Each named turn below is shown by a few rows before and after it. Which turns, in which order, take the first row of each later pair to the second? The first pair is answered.
C (before => after):
[  9  14  -8   0 -23 -60  14  29 -39  -9  58 -33 -28 -21] => [ 22  11  -8 -10 -27 -62  25  21 -49  -1  54 -22 -26 -20]
[ 49  14 -24  -3 -19  -2  -4  -1 -28  33   5  12  49  17] => [ -8  13 -10  49  -3 -23 -25   6   2  27  17 -29  42  27]
[-28  23   1  30  12 -10 -29  26  23 -29  40 -38 -33 -27] => [ 47  20  -5 -52 -18   1  25 -11 -45   9  -3  25 -17 -30]
B (before => after):
[  3   1  14 -22  -9  -8  45 -33 -32  34 -34   8   3   5] => [  6   2   8 -18  -7  -3  47 -26 -24  34 -39  14  15  17]
[-48   9 -10  13  35  19  13  21  17 -31  -5  32 -50  -9] => [-32 -12   6  -8  34  18   6   6  14 -37  -7  33 -59 -33]
[ 14   0  57  25  21 -46 -69 -25  33  20  28 -54  -3 -41] => [ 37  -5  41  43  37 -17 -67 -15  59  32   5 -25  42 -12]
X (before => after):
[ -5 -37  18  37  31  15 -44   2  78  -7  -4 -17  30  -5] => [ 54 -43  26 -26  -6  -7  -1 -46   6  44 -32   6  46  -9]
[-39  45 -24   8 -30   7  19  34   3   2  18  -3 -13  28] => [-45  24  -5   2 -23  11  33  16  15  16 -18  23  -2  44]
[  9  10 -13  23 -10  -2 -22   6   2  -5   4 -24   8  -9] => [  1  -9   6  20   5   4 -10  -5  20   5 -26  -5  13   6]
[ 32  43 -45  38   4  -1  11 -12 -18  36  19 -29  54  46] => [  6  34 -40  58  23   7   2  -1  14  24  10 -27  49  57]
Then:
Each pair is 2 to 4 turns apart.
[  7 -39  19   4   3 -48  -3 -23 -14   2  38 -56 -15 -24] => [ 55 -44   1 -29  19  13  36 -18   2  12 -22  40  24   4] : C then X then B then C
[-13   2   7 -24  -3  -6 -15  12 -18 -49  48 -35 -70 -62] => [-49  -2  25  -2  -2 -30  -9  -1 -14 -26  35 -50 -72 -48] : C then C
[-48   7  20   1  40 -10 -16 -27  -8 -25   3 -33 -36 -27] => [ 37  22 -27 -24  37  42  -9  -3 -19 -30   0  25  19 -17] : C then B then X
[-58   9 -10   9   8 -28  14  15   8   8 -15  -3 -27  12] => [ -2   7  -7 -30 -15 -39   2   0 -36   7  13 -14 -25 -28] : X then B then X then C
[  6   5  20 -17 -29 -11 -11  -8 -39  19   6 -12 -25 -16] => [-21 -15  37   9   3  10  -5  -7  15  24 -37  16  -6  15] : X then X then B
[-78 -15  38  10  16 -15 -33 -24  35 -13  23 -49 -35 -27] => [-57  10   7  22   9   5  20 -35  19  56 -44  15  41  56] : C then B then C
[ 35 -22   5 -21  11  19 -21   1  13 -20   0  25   5 -29] => [ 27  -5  -4  19   7  -3 -40   6  12  -6  29 -21  28 -20] : C then X then B then X
[-77  10 -11  67  38   1  31  42  41 -22 -30  11 -13  11] => [ -9  56 -45  14 -33 -43  45  22 -73  12  27 -24 -13 -22] : X then X then C
[ 26  22 -25 -26 -51 -11   3   9 -45  13  22 -27  12 -14] => [ 47  17 -33 -15 -40   7  -1  18 -25  19   8  -3  48   5] : B then B
[ 37  13 -20  -1 -19  -3   7 -13 -30  36   0 -10  36  13] => [ -8 -15   1  27  23  14 -34  14  38 -22  12 -23   0  -9] : C then B then C then X
[-16  22  -6  32  -6 -43 -38   7  -4   7  49 -71  -3 -16] => [ 14  -7  22 -22 -18 -52  11 -50 -40  65 -18 -24  18   2] : X then X
[ -5  -2  26 -54 -12   1   0  -3 -10 -11  10   8 -35 -37] => [ 10  15  14 -28 -30 -24   1 -16 -33  40   4 -13  16  -6] : B then C then X
[-50 -39  38 -37   1  15  69  -6   9  -3 -43  55 -47  15] => [-64  -2  -4  10   0  13  21  53  21 -58  44  -6 -70 -12] : X then X
[-71  18  26  23 -18 -37  19 -30 -12  29 -21 -12 -34  30] => [ 45   1  -4 -22   0  27 -43  19   1 -54  40   7 -23 -54] : X then C then B
[-45  -1  -9  57  -3 -13   4   7  24  30 -15 -32  42  37] => [ 36  -9 -21 -32 -17  21 -14  24 -12 -44  34 -17 -11 -53] : B then C
[ 25  -1  -6  -2  19  26  37   8   3  11 -51  44 -19   2] => [-40  -6  17  29  22 -11  15   4  16   0 -28 -11 -55  -9] : C then B
[-38  16 -27  52  12  18  -3  39  53 -13 -10  10  20  49] => [-43  53 -45   9 -25  -2  37  37 -14 -18  15   7 -30  29] : C then B then C
[  4   6 -22 -26 -33  -3  56   4 -23  20   6   0   3  19] => [  2  14 -34 -22 -29   7  49  17 -20   3  17   0   1  17] : X then C
[-29  12 -15 -54 -10  -6  34   5 -19 -13  32   1 -38   8] => [ -4  13 -12 -37 -17 -25  36 -18 -31  39  15  -5  23  36] : B then B then C then X
[ 20  15 -35 -25 -15  -9  11  33 -22 -51  22 -16 -22 -35] => [ 11 -47  19 -16  28   2  -5  10  40 -50 -25  -3  -3 -36] : C then C then B then X
[ 30  16 -48  -1   3  42   2  42 -19 -22  39  11  12 -12] => [-60  17 -26  23   8  27  21  37   0 -24  19  -2 -38  11] : X then B
[-51  -3  18  10  -9 -41  -8 -11  -9  -3  12 -26 -29 -21] => [-22  12  -4  -9 -21 -31 -12   2 -27 -16  33 -23 -29 -35] : X then C then C then X
[-12  -2 -13  -9 -40 -13  24 -33 -28 -13  35 -60   6   6] => [  0 -55  22  -6   4  18   5 -43  33 -24 -14 -26  33  11] : B then X then X
[ 15 -38  21  18  17 -12 -28 -16  24  -7   6 -19   4 -16] => [ 40 -28   2   0   8  -5 -29  -5   4 -18  24 -12   1 -31] : C then X
[ 21  15 -28 -28 -15  41  11  24 -30 -11 -15  45  -3   8] => [-33  20  -6   5 -35 -16  16  -6 -47  37 -18 -11  -6  29] : C then X
[ 19   9  -1 -28  -1 -31  -1 -36 -14  24  -8 -25  11  -8] => [ -9  14  -9  13  12 -24 -29  -7  17   2  16 -43  10  -3] : B then C then B
[  0  -7   4  65  51   7   2  17  26  -2 -24  19  45  20] => [ 35  29 -30  50  15 -11 -12  33 -28 -11  40 -21  35 -10] : X then X
[ 11 -19   2   1 -28 -41 -14 -24  -9  46  12 -72  70 -16] => [ 40 -13 -22   5 -13  -5 -39  16  18   7  35 -57  81 -27] : B then C
[ 30 -38  32   1  15   9   1  -7  39 -11  -1 -23  12 -26] => [ 19 -36  41   6   4 -16   9 -25  18  10  -3 -42  11 -21] : X then C
[ 26   1 -11 -15   1 -16 -37 -13 -24  -6  24 -22  -5 -16] => [ 41 -22   1 -28   9  -3 -28 -24 -12  -2  -5   5   5 -15] : C then X then B then C
[ 22 -61 -28  32  49  60  12  41  46 -39  -1  20  -9   0] => [ -1 -53 -12   4  14  24  82  -6  -7  26 -54  46 -20  35] : B then X
[ 15 -36  39  30   0  -9  -8 -32  35  -2 -32  18  -4   1] => [ 39   3 -11  17 -15  21  11   2  14  -5 -30  56   9  22] : C then B then C
[-24 -11   9  40  14   2 -34  11  28  18 -12  -3  36  47] => [ 17  -9 -10  17  21  33 -47  32  28 -13   7  13  36  25] : C then C then C
[ -1 -12  14  -8  14  33  46 -13  14  25 -61  72  23  34] => [-30  27 -31  50  19  37 -17  58  40 -44  32   6  -7  10] : X then X
[-52  24   0  -1 -22 -43  10  -2 -25  17  13 -38 -30  17] => [  6   2   6  16 -14 -42 -20 -17 -10  44   2 -44  44  22] : B then B then X then C
[ 49 -12  22  24 -11 -47 -35 -16 -12  13  27 -52  29 -24] => [ 46 -13   6  54  12 -13 -41  10  29   0  15 -26  57   1] : B then C then X
[ 14  22 -23 -10  -4   8 -15  26   6 -22  40  -1 -11 -13] => [-44  13  -2   7  10   4  10  19  31 -13   1  14 -25  19] : X then B
[-42   9 -10 -29 -20 -14  11  12 -25  -7  32 -25 -59 -15] => [ 43 -20   1 -35 -18 -21 -14 -20 -35  36  14 -28  20 -21] : B then C then B then X
[ 63 -35  28  -9 -34 -18 -72  27 -21   3  34 -36   3 -83] => [-24 -28  18  79  15  16 -67  61  72  -8 -11  -6  28  -1] : X then B
[ 59  14 -25 -13 -15  14  -5  -6 -17  27 -10  22  39  23] => [ 47  -5 -17 -19   4  28 -41  10  12 -37  29   2 -13 -29] : C then B then X then C
[  0  11   5  36 -20   2   2  65  35   1  43 -23  37 -10] => [  9 -17  25  17  -1  26  15  52  59   7  -2  22  51  -4] : X then C
[ -9 -33 -32  41  13   4  -9 -14   9  12  10   3   1  35] => [-16 -45 -22  37  16  -1 -18 -15  15  -1  18 -11 -14  18] : X then X then B then X
[  5 -21  13   6  26  17  -6   8  27 -25 -17  26   9   7] => [-11 -23  17  16  27   9  -8   4  28 -20 -20  20   7  13] : C then C
[ 14  16   2  50  28 -22 -23 -18  -6  14  37 -15  53   4] => [ 48  15   4  21  18 -14  -4 -26 -28  25  23   8  61   1] : X then X then C then C
[  2  55 -66  44  12  13  -6  35  16 -37  26  18  10  38] => [-46  -9  22 -12  18 -16  48 -44  11  -3 -56  47 -41  28] : B then C then X then X
[ 46  12   6 -22  18  30  14  21   1 -37  19  33 -23 -13] => [ -8  18  11   3  21  28  37  20  17 -24  -9  43 -31  21] : B then B then X
[  5  23 -44 -10 -14   1  13  39 -44  22  53 -14   2   4] => [ -5  24 -42   3 -12  -4   5  43 -34  18  58 -24  -2   3] : C then C
[ 17  -4 -15 -18  -5 -21  38 -10 -27  -8 -24  17  12  -6] => [ 22  -3 -21  -7   5 -19   4  10 -11 -43  12 -11  -1 -35] : X then B
[ 61 -54  18 -66   4  12  37 -65  -6  56 -61  58  31  15] => [ 36   8 -24   4 -28 -49 -46 -14 -42  13  94 -92  -5 -33] : C then X then X
[ 86 -17   0  -7  -7   0 -15   0 -17   5   9  16  27 -15] => [ 49   4   6 -22 -33 -24  21 -18 -58  21   4   9 -13  -9] : X then B then B then C
[-36   9  -5 -10   9  15   8  -5  26  28 -23   0 -11   4] => [-30  23 -17  -4   3   7 -14   8  16  14  12 -32 -18 -10] : X then C
[  0  12  -9 -16  19  27  -7  27  13 -48  -5  37 -16   0] => [-11  27 -17 -19   7  19  22  21  -8 -25 -18  47 -11  21] : X then B
[  6  -6 -14 -14  27  35 -23  37  47 -53  16  18 -10  -7] => [ 15 -27   3 -29  31  40 -15  17  51 -39 -11  38   0  -4] : X then C then C
[  8 -28  32  47  10 -17 -27 -27  21  51 -30 -21  68  18] => [ 10 -28  24  57  27   3 -50  -5  45  19  -8 -24  65   6] : X then C then X
[ -6  20 -23  30   5  25 -16  35  27 -25  27  -8   1   3] => [-34 -14  25   0  10  18  20  -7  30  -4 -35  22 -21   9] : B then C then X then X
[-62   7 -21  18   4  13  -5  43  36 -36  14  14 -36  11] => [-14 -26  16 -63 -19  -7  27 -17 -22  -5 -18  36 -49 -21] : B then C
[  0 -11  30  -4  -7 -39  -7 -41 -20  14 -23 -36   7  -1] => [ 39  -4   0   6  13   4 -47   0  11 -33  13 -30  16 -22] : C then C then X then B
[-11  15 -29  17 -23 -42  15  13 -19   9  13   3  18  21] => [-26 -36  18  -2   0 -39  14 -15   8   8 -26  15   1   3] : B then X then X
[-63  83 -18  64 -23 -40   3  34 -14  24  -5 -22  17  75] => [-82   5  73  16   5 -60 -35  -1  14 -26   0 -53 -63 -13] : B then X
[-33 -19  13  16  17  -1 -29  10  38 -38  19 -25 -45 -17] => [ 47 -16  -3 -31 -11  -8 -29  -6 -19 -20  37 -21 -20 -46] : B then X then X
[  1 -43  41 -16  18  -8   1 -31  23  27 -36  -1  16  -1] => [ -2 -23  13  22  25   2 -40  14  43 -15  21 -37   7 -18] : X then X then B
[  8 -14  -6 -22  21  46  12  10  40 -18 -32  54   4  15] => [ 12  37 -55   3  -3  34   0  43   9 -27  30  17   1  11] : X then B then C then C
[-23 -39  64  -1  -1 -43   7 -39   6  40 -13 -36 -12  -8] => [ 23 -38  52 -46 -13 -24  26 -42 -21  41 -23  -4  -6 -22] : C then C
[ 27  17 -47  14  -9  17 -47  65  -3 -13  29 -18  17  -8] => [-27 -22  11  25  10  -3  -5   7  24  45 -63   4  31  42] : C then C then X
[ -1 -31  27 -18  30  -7 -23  13  26 -12 -13   7  32   1] => [ -9 -32  31 -14  27 -11 -20   6  25  -8 -16   2  34   3] : C then C
[-39  -8 -36  28 -15 -28 -11   6  24 -34  24 -33 -18  -8] => [-49 -10 -22  22 -23 -48  16 -18   2   5  -2 -31 -14   6] : C then C
[ 35 -14  18 -32  -5   1  13 -47 -24  42 -45  35  11  17] => [ 15  27  -9  -6 -32 -39  -3 -29 -59  39  17 -27  -9   6] : X then C
[ 21  45 -36 -20 -11  -9  -2  58  29 -30  16  32 -21  -7] => [-49   9  22   1  10 -38   4  20  61  -4 -28  17 -43  11] : C then B then X then X
[ 22  -5  11 -10  -7 -22  -5 -13 -21  14   5 -30  18 -13] => [ 42  -9  -5 -28  -2   0  -1  -5 -20   3  -1  -2  19 -21] : X then C
[-34 -12   5  -7  11  24  43 -15  29   9 -77  68  -1  43] => [-30  47 -26 -30 -51 -26  53  -9 -67   9  -7  10 -50  11] : B then X
[ 19 -14  27 -31  17  -4  -3 -31 -17   6 -15   7  13 -23] => [ 20   1  14 -21   6 -14 -20 -21 -26  -6  18 -18   6 -36] : C then X then X then C
[  7 -10   6  10   5  -2 -17  -2  12  -6  25  -5   3 -31] => [-28   3   4  22   1 -10  16 -12   6  18  -3   9   5   9] : B then B then X then B
[-21  -9  42  23 -16 -20  37 -17  12  10  16  -3 -14  20] => [ 31   6  10  -5 -20  12  25  10  -5 -26  49  17 -18  -9] : X then X then C
[ -9 -17  26  40  -5  13 -36 -36   7  57 -10 -13  38 -21] => [  6   4   6  42 -13  10 -32 -26 -13  57   8 -20  40 -20] : X then B
[-11  -9 -16  20  24  26 -12  44  24 -60  -1  21 -16  -9] => [ -3 -18  23 -22 -20 -40  30 -30 -52  16 -30   5 -15 -12] : X then C then B then X
[-19 -58  47 -23  25 -10 -20 -17  28   1 -27  -9 -13 -35] => [  5 -23  -3  -5  23  29   7  11  33  24 -53  45  43  21] : C then B then C
[-12  28 -25  45   7 -26 -23   7  -5   4  62 -91  36 -11] => [ 23  -1   5 -13 -10 -33  32 -54 -44  67 -10 -40  61   5] : X then X
[-24  15   9  71  15  19  37  26  47  23   0  27  15  25] => [ 36  19  12  10 -26 -18  13  10 -30   5  69 -19 -25 -59] : X then X then B
[ -1   1 -14  70  28  23 -22   5  49  31 -26  10  75  67] => [ 79   4 -29   6   2  27  -5  -9  -5  41 -26  41  87  41] : C then C then C then X
[ -9  12 -19  12   0  -4  23  -5   3  20 -26  10  28  50] => [ -3  29 -39  26  -7 -11  -3  14  -7   1  22 -21  14  32] : X then C
[ -8 -15   5  12  20   3   0  -3  14  13 -28   8   8  14] => [ -7   2  -7  26   7 -18 -19   6  -1   7  10 -30   4   1] : X then C
[ 17  -9  22 -12  -8 -30   4 -12 -22  26  13 -27  20  -5] => [ 11 -26  34 -15   9 -14  16 -17   5  25 -18   6  26  10] : X then X then C then C
[  5 -14   4 -14 -34 -16  26   6 -24  18   4 -13  -4  -7] => [ 22 -13  -7 -21 -31  -1  19  15 -22   4  15  -5  -2 -18] : C then C
[ 52  -2 -16   8  -2  -6  -1 -47 -17  43   6   5  37  39] => [ 23 -18  -1  37  22  -6 -14 -43  20  37  -7  -4  37  48] : C then X
[ 33   2 -12  38   0  21 -35  26  47 -23  21 -14  31   4] => [ -6   0   7  60   0  -8 -32   8  50   6   9 -33  32  22] : C then C
[ 10 -45  40  10  37  -3 -62  -6  32 -17  12 -38   2 -49] => [ 66 -24   5 -19  19  27  -6 -15  -1  32 -41  40  60   2] : B then C
[-24  13  -7  20 -20 -34  -5  -7 -16  13  29 -28   5   0] => [-19  -1  11   3 -18 -37  13 -31 -18  35  -7  -6  12  12] : X then X
[ 34  22 -11  17 -16 -48  -1 -20 -32  37  20 -32  28   6] => [ -5 -22  21  51  36 -24 -25 -13  49  11 -11 -20  28  15] : B then C then X
[ 21  25 -27  -1 -17 -11  10   4 -37  28  18 -22  16  18] => [-19  11 -22  33  22  16 -10  27  29  -4   8 -14   9  29] : C then C then X
[ 43 -15  -1  -5  10  20   2   1  12  -5  -8  17  24  -9] => [-16 -12  25  15   0 -25  15 -24   4  17 -10 -20  -5  -1] : C then B then B
[  5  21 -53  31  -2  11 -25  77 -18 -32  62 -13 -34  35] => [ 16  -9  -3  23 -23 -56 -33  14 -58  22  57 -71 -27  14] : B then B then C then X
[ 54 -12  29 -68 -18  -1   4 -40 -20  15 -31  54 -18  12] => [  8  22  20 -36 -49 -53   5 -43 -55  39   3 -10 -34  24] : X then C
[-63 -13  20  21  29  17  19   0  49  -3 -34  23 -26  18] => [-38  21 -21   3  16  44  30  31  27 -27  -9  47 -35  16] : C then B
[ 79 -28  14 -24 -17  17  19 -27 -33  -6  -5  31  38 -49] => [ 17  12 -11  31 -28   1  54 -23 -38  43 -30  31  58  28] : C then C then B then C
[-11  41 -60  36  31  27   1  46  -4 -27  24  78  49  50] => [ -5  38 -32  14  -1 -31  36 -13 -66  44  -5  63  59  65] : X then C then X
[-14  -2  15  29   0   2   3 -19   7  40 -38   8  50  26] => [ -7  13  -7  50   4   5 -42  18  16  -9  29 -38  29  -9] : X then B then B then X
